128 stands for zero in the data rows.
Here are some points, one per row:
[151 127 157 123 130 122 120 131 137 118 104  91 125 125 132 119 126 186 128 117 109 110 134 179 103 131  46 113  96 140 145 136 165  94]
[102 137 133 100 134 154 142 110  81 140 161 105 145 174 129 107 134 141 122 127  55 149 117 149 124 155  80 117 126 159 127 119 186 108]
[110 111 101 102 110 129 138 130 141 121  99 136 115 104 139 148 162 105  99 139 118 129 177 123 119 120 131 153 145 100  77  85 141 144]
[106 138 129 125 129 102 122 172 108 160 153 137  96 124 136 135 173 118 145 143 127 139  83 156  87 143 143 121 145 142 119 124 135 118]
[132  87 135 133 133  97 167 146 147 145 137  91 144 104  92 105  82 159 139  94 115 115 160 112 109 119 107 115 139 181 120 103 158  92]
[136 116 133 166 136 146 129 135 122 155 125 170 191 126 132 148 102 136 151 124 121 147  95 133 146 132 122 175 138  82 123 119 117 164]
[127 150 168 148 110 128 109 132  67 107 142 156 111  85 106 128  98 126 131 156 118  82 164 123 119 144 135 143 132 121 142 154 128 150]
[135 135 122  88 132 127 121 146 175  92 173 126 135 145 131 117 126 110 106 137 126 120 139 139 192 155 137 181 162 137 113 130 122 105]
[147 144 143 147 121 122 144 126 138 152 126  57 131 150 117 119 119 121 124 118 137 154 151 153 120 162 193 122 156 125  82 143 143 142]
[ 98 137 141 137  90  80 124  71 134 105 120 121 104  94  86 122 106 126 130 106 120 139 145 127 157 119 144 141  99 104 150 116 114 173]
[162 131 116 106 174 127  94  83 122 112 148 115 129 135  80 140 118 114 114 168 144 138 134  87  98 136 138  97 105 151  99 146 100 149]
[133 104 121 117 106 118 114 174 123 135  56 110 125 113 119 133 139 103 136 122 124 111  89 148 160 132 115 108 171 155 120 155 130 170]
[121 120 149 125 122 142 140 144 111  91 123 113 129 117 144 108 145 118  98 112 125  73  93 170  92 125 181 151  80 188 116  98 143 141]
[125 169 159  89 123 181 179 141 154 144 108 130 101 135 151 126 125 140 150 161  92 149 129 127 129 142 152 133 100  74 121 147 106 138]
[ 82 155  92 105 126 109 119 107 145 102 140 109 130 151  65  86 136 121 109 125 146 122  97  78 100 135  91 152 129 107 149 160 137 159]
[121 140 150 144 131 138 132 156 162 107 149 150 117 143 132 136 113  91 118 129 122 125 102 163 156  90  96  93 136 109  96 183 126 141]
[127 134 128 114 123 107 103 128 149 114 127 121 146  92 148 122 138 167 143 114 140 175 107 188 120 130 138 126 122 144 134 116  94 115]
[125 144 112 139 119 130 114 144 120 149 147 100 137 145 144 135  90 140 145 165 122 136 133 168 139 103 147 135 178 155 122 100 122 152]
[149 146  78 127 124 141  99 138 115 139 102 135  98 114 147  99 123 166 124  75  98 111 120 144 106 143  71 111 103 141  72 111 159 113]
[105  96  92 118 116 122 130 121 125 128 112 134 125 101  98 165 114 133  79 172 109 149 133 140 129 132 114 124 114 130  76 117  94 120]
[130 116 126 145 127 162 129  93 184 133 145 129 113 130 132 126 141 125 144 160 122 114 125 126 145 117 136 176 142 106  93 141 162 133]
[ 94 169 153 121 124 113 114 159 124 129 173 116 112 113 138 107 130 115 141 134 134 140 163  99 144 169 114 103  79 129 161  90 105 151]
[128  94 154 173 131 157 169 163 126 105 113 118 146 131 161 138 137 137 126 124 136 170 118  89 137 171 119 162 137 117 130 122  97 129]
[103 132 136 194 142 124 122  92 134 180 135 138 129 116 157 149 132 108  80 102 129 151 122 130 142  84 109 107 106 130 135 138 153 110]
[131 132 170 153 138  97 128  99 121 114 109  61 127 158 169 157 130 149 129 151 146 105  76 108 127 135 133  82 146 122 122  91 153 160]
[ 91 103 159  93 126 123 116 157  92 149 138 120 144 130  96 152 153 165 163 131 142 147 130 106 131  94 111 105 162 109 122 126 140 133]
[135 130 130 109 135 146 108 135 142 100 154 132 159 135 139 164 142 150 162 121 137 136 121 120 121  79 131 143  92 144  96 100 103 112]
[ 98 198 108 151 137 105 192 131 105 117 127 127 123 104 173 140 132 160 127 121 147  99 135 115 122 115 137 153 188 145 110 155  92 106]
[136  87 116 124 123 147 126 150 150 172 157 151 123 120 136 148 157 128 133 112 126 137 115  88 110 123 135  94 130 139 125 131 157 118]
[145 108 141  95 109 164 101 103 138 128 118 131  79 148 132 121 144 126 114  98 142 117 122 114 101 118 122 123 189 100 153 101  89  94]
[110 131  87 122 101 155 133  96 120 148 147 149 154 136 137 107 122 120 174 120 147  80 169 121 103 144 129 103 112 154 135 129  92 201]
[155 149  94 102 120 157 192 144 152 147  84  96 146 129 142 146 115 104 151 129 136 125 123 105 151  99 120 143 104 137 155 151 107 109]
[167 102 122 175 133 140 127 128 131 140 123 164 147 139 110 124 130 166  80 107  91  87 114 107 169 134 126  96 126 105 137 121 115 146]
[110  94 129 140 123 112 151 133  92 116 107 148 101 163 108  35 123 118 153 118 149 140 115 143 148  90 142 103 103 135  96  83 152 111]
[ 79 117 163 162 115 215 113 129 159 135 121 141 121 157 108 136 129 146 120 120 143 108 154 126 143 137 148 129 130 125 124 157 113  77]
[152 182 135 110 135 143 136 122 129 155 132 131 136 114 104 173 175 112 124  81 132 129 108 124 203 142 147 144 144 127 132  93 116 116]
[118 122 122 120 255 120 105 116 140 141  98 112 130 103 104 111 141 102 149 154 124  88 171 148 110 128 125 136 128 102 153 129 104 128]
[109 124  97 121 254 134 121 134 107 100 128 135  80 119 111 145  89 135 136 122 142 139 113 104 140 135 154 143 109 129 151 136 143 148]
[154 105 119 216 141 144 141 134 145 121 131 133 152 129 105  95 187 119 100 119 122 167 126 147 114 113 111 141 134 126 142 160 102 133]
[153 113 159 102 128 104 131  94 114 131 123 171 194 105 147 132 155 126 135 139 145 137 111 120 145 152 112 129 118 139 105 141 150  98]
[120 115 140  92 135  76 124 153 115 160 106 155 164 175 184 128 132 134  75 112 164 117 162 134 121 130 131 145 116  93 119 142 133 127]
[118 132 104 122  94 115 117 113  88 152 138  74 113 126 111 117 120 115 104 181 149 106 118 110 148 119 131 136  88 110 149 162  98  92]
[173 165 130 121 119  89 137 129 100 141 102 171 102 185 117 143 148 158 153 120 127 149 144 139 115 143 167 154 136 138 126 158 159 120]
[155  84 145 163 110 107 114 139 118 127 117 140 115 181 111 188 112  85 131 110  65 126 129 109 101  96  93 157 120 128 135 109 101 112]
[140 123 106 117 134  97 144 139 139 117 128 139 132 175 162 136 143 165 111 129 121 150 171 150 156 111 137 106 142 157 163 126 124 147]
[130 128 115 124 122 151 110 111  79 175 118 114 141 117 133 100  82 121 113 115 132 134 101 171  94 126 116 141 143 135 157  84 145 119]
[152 123 163  95 120 103 125 155 144 136 130 140 162 107 120 121 106 121  93  84  98 159 112 114 100 104 164 101 129 102 137 153 131 127]
[143 118 117 124 116 141  77  89  91 105 140  98 102  98 168 102 133  99 173 103 123 149 162 104 159 132 133 143 111 141 140 176 140 154]
[102 157  89 140 111 129 102 128 106  52 127 116 170 133 115 156 106  67 155 120 136 102 148 130 117 138 137  87 128  85 151 127 147  83]
[181 178 134 172 118 159 118 169 144 120 102 162 155 121 132  92 142 124 103 182 144 160 143  78 136 114 133 131 143 137 137 101 155 117]
[132 151 164 107 128 122 118 111 192 146 125 153 114 135 132 119  97 104 144 134 171 117 102 127 119 103  89 141 139 145 116 116 115 136]
[ 64 127  89 140  97 107  78 119 172 117 107 135 120 114 113 149 115 151 145 150 139 123 136 104 108 147 164 138 115 141 179 150 151 130]
[164 108  94 138 112  97 134 145 118 120 202 109 100 107 149 101 112 133 170 149 137  86 115 130 129 157 147 122 107  75 145 127 109 123]
[150 113 128  90 108 163 173 119 126  95 138 144 113 107 106 159 152 145  98 132 144 131 129 152 120  83 130 123 128 101 167 112 161 139]
[111 106 140 119 122  96 149  83 137 114 110 165 126 126 154 110 148 125 144 144  62 136 106 123 119 144 145 115 151 167 132 123 105 108]
[143 110 133 126 117 134 150 120 119 117 163 145  90 103 121 142  88  90 121 140 197 132 157 145 115 194 105 104 121 145 139 143 128 136]
There is one direction along which these points spread out most. Where along it does each point below lie, from 0 to 99? The average is 50, and the first point in the table lies past the average. One standard deviation of the points above along it is 16.
[130 116 126 145 127 162 129  93 184 133 145 129 113 130 132 126 141 125 144 160 122 114 125 126 145 117 136 176 142 106  93 141 162 133] --> 52
[103 132 136 194 142 124 122  92 134 180 135 138 129 116 157 149 132 108  80 102 129 151 122 130 142  84 109 107 106 130 135 138 153 110] --> 66
[131 132 170 153 138  97 128  99 121 114 109  61 127 158 169 157 130 149 129 151 146 105  76 108 127 135 133  82 146 122 122  91 153 160] --> 53
[130 128 115 124 122 151 110 111  79 175 118 114 141 117 133 100  82 121 113 115 132 134 101 171  94 126 116 141 143 135 157  84 145 119] --> 55
[111 106 140 119 122  96 149  83 137 114 110 165 126 126 154 110 148 125 144 144  62 136 106 123 119 144 145 115 151 167 132 123 105 108] --> 60
[167 102 122 175 133 140 127 128 131 140 123 164 147 139 110 124 130 166  80 107  91  87 114 107 169 134 126  96 126 105 137 121 115 146] --> 67
[102 157  89 140 111 129 102 128 106  52 127 116 170 133 115 156 106  67 155 120 136 102 148 130 117 138 137  87 128  85 151 127 147  83] --> 24
[110 131  87 122 101 155 133  96 120 148 147 149 154 136 137 107 122 120 174 120 147  80 169 121 103 144 129 103 112 154 135 129  92 201] --> 23
[ 98 198 108 151 137 105 192 131 105 117 127 127 123 104 173 140 132 160 127 121 147  99 135 115 122 115 137 153 188 145 110 155  92 106] --> 51
[118 122 122 120 255 120 105 116 140 141  98 112 130 103 104 111 141 102 149 154 124  88 171 148 110 128 125 136 128 102 153 129 104 128] --> 26
